[[115 121 140 128]
 [107 116 138 128]
 [153 145 111 113]
 [121 120 138 122]
 [133 133 116 124]
 [153 140 120 131]
 [145 142 116 121]
 [137 137 121 131]
 [120 134 132 128]
 [139 136 122 129]
 [130 125 122 128]]
->
[[128 115 121 140]
 [128 107 116 138]
 [113 153 145 111]
 [122 121 120 138]
 [124 133 133 116]
 [131 153 140 120]
 [121 145 142 116]
 [131 137 137 121]
 [128 120 134 132]
 [129 139 136 122]
 [128 130 125 122]]

[[119 115 138 139 128 118 139]
 [138 121 149 116 137 126 130]
 [131 127 154 117 129 122 128]
 [128 117 143 128 133 122 135]]
->
[[139 119 115 138 139 128 118]
 [130 138 121 149 116 137 126]
 [128 131 127 154 117 129 122]
 [135 128 117 143 128 133 122]]

[[123 109 152 120 134 122 129 152 120 102 134]
 [123 119 124 120 127 122 129 122 120 135 123]]
->
[[134 123 109 152 120 134 122 129 152 120 102]
 [123 123 119 124 120 127 122 129 122 120 135]]

[[127 127 150 133 128 131 116 124 137 116 130 132 147]
 [155 115 112 126 119 140 121 138 148 127 124 133 120]
 [154 114 138 141 124 133 117 131 142 129 125 130 145]
 [108 142 121 117 146 135 128 120 118 142 134 129 111]
 [145 107 112 126 108 123 131 145 128 116 113 127 114]]
->
[[147 127 127 150 133 128 131 116 124 137 116 130 132]
 [120 155 115 112 126 119 140 121 138 148 127 124 133]
 [145 154 114 138 141 124 133 117 131 142 129 125 130]
 [111 108 142 121 117 146 135 128 120 118 142 134 129]
 [114 145 107 112 126 108 123 131 145 128 116 113 127]]

[[134 123 132 131 125 123 131 125 131 125 122 132 121]
 [150 113 143 138 123 115 137 114 137 114 118 138 105]
 [140 123 137 132 129 126 130 117 131 117 134 129 117]
 [117 129 117 127 122 124 128 143 127 143 110 132 137]
 [136 119 132 134 122 118 134 126 133 127 113 136 118]
 [136 123 134 131 127 124 131 122 131 122 126 131 120]]
->
[[121 134 123 132 131 125 123 131 125 131 125 122 132]
 [105 150 113 143 138 123 115 137 114 137 114 118 138]
 [117 140 123 137 132 129 126 130 117 131 117 134 129]
 [137 117 129 117 127 122 124 128 143 127 143 110 132]
 [118 136 119 132 134 122 118 134 126 133 127 113 136]
 [120 136 123 134 131 127 124 131 122 131 122 126 131]]

[[133  99 113 128 128 116 108]
 [125 132 134 127 150 127 125]
 [137 139 128 124 144 121 140]]
->
[[108 133  99 113 128 128 116]
 [125 125 132 134 127 150 127]
 [140 137 139 128 124 144 121]]

[[142 128 124 145 115 135 121 117 134 127]
 [115 128 137 125 129 130 137 133 128 130]
 [135 132 138 140 126 126 119 111 107 110]
 [117 109 135 130 132 126 130 120 108 121]]
->
[[127 142 128 124 145 115 135 121 117 134]
 [130 115 128 137 125 129 130 137 133 128]
 [110 135 132 138 140 126 126 119 111 107]
 [121 117 109 135 130 132 126 130 120 108]]
---
[[112 118 136 134 124]
 [ 99 126 148 126 142]
 [124 137 127 138 132]]
->
[[ 99 126 148]
 [124 137 127]]

[[122 117 124 127]
 [153 132 116 144]
 [141 129 117 146]
 [129 120 124 131]]
->
[[153 132 116]
 [141 129 117]]

[[119 129 120 129 134]
 [134 140 133 127 157]
 [128 134 130 132 144]]
->
[[134 140 133]
 [128 134 130]]

[[108 119 140]
 [105 131 140]
 [116 139 122]]
->
[[105 131 140]
 [116 139 122]]

[[109 105 119 106 125]
 [143  98 111 103 131]
 [111 108 117 104 135]]
->
[[143  98 111]
 [111 108 117]]

[[141 119 130 141 121]
 [112 125 108 123 133]
 [123 116 113 149 145]
 [138 125 139 137 127]]
->
[[112 125 108]
 [123 116 113]]

[[117 127 138]
 [131 131 132]
 [130 118 104]
 [135 126 146]
 [125 116 130]]
->
[[131 131 132]
 [130 118 104]]

[[137 118 130]
 [135 116 136]
 [135 134 125]
 [137 150 133]]
->
[[135 116 136]
 [135 134 125]]
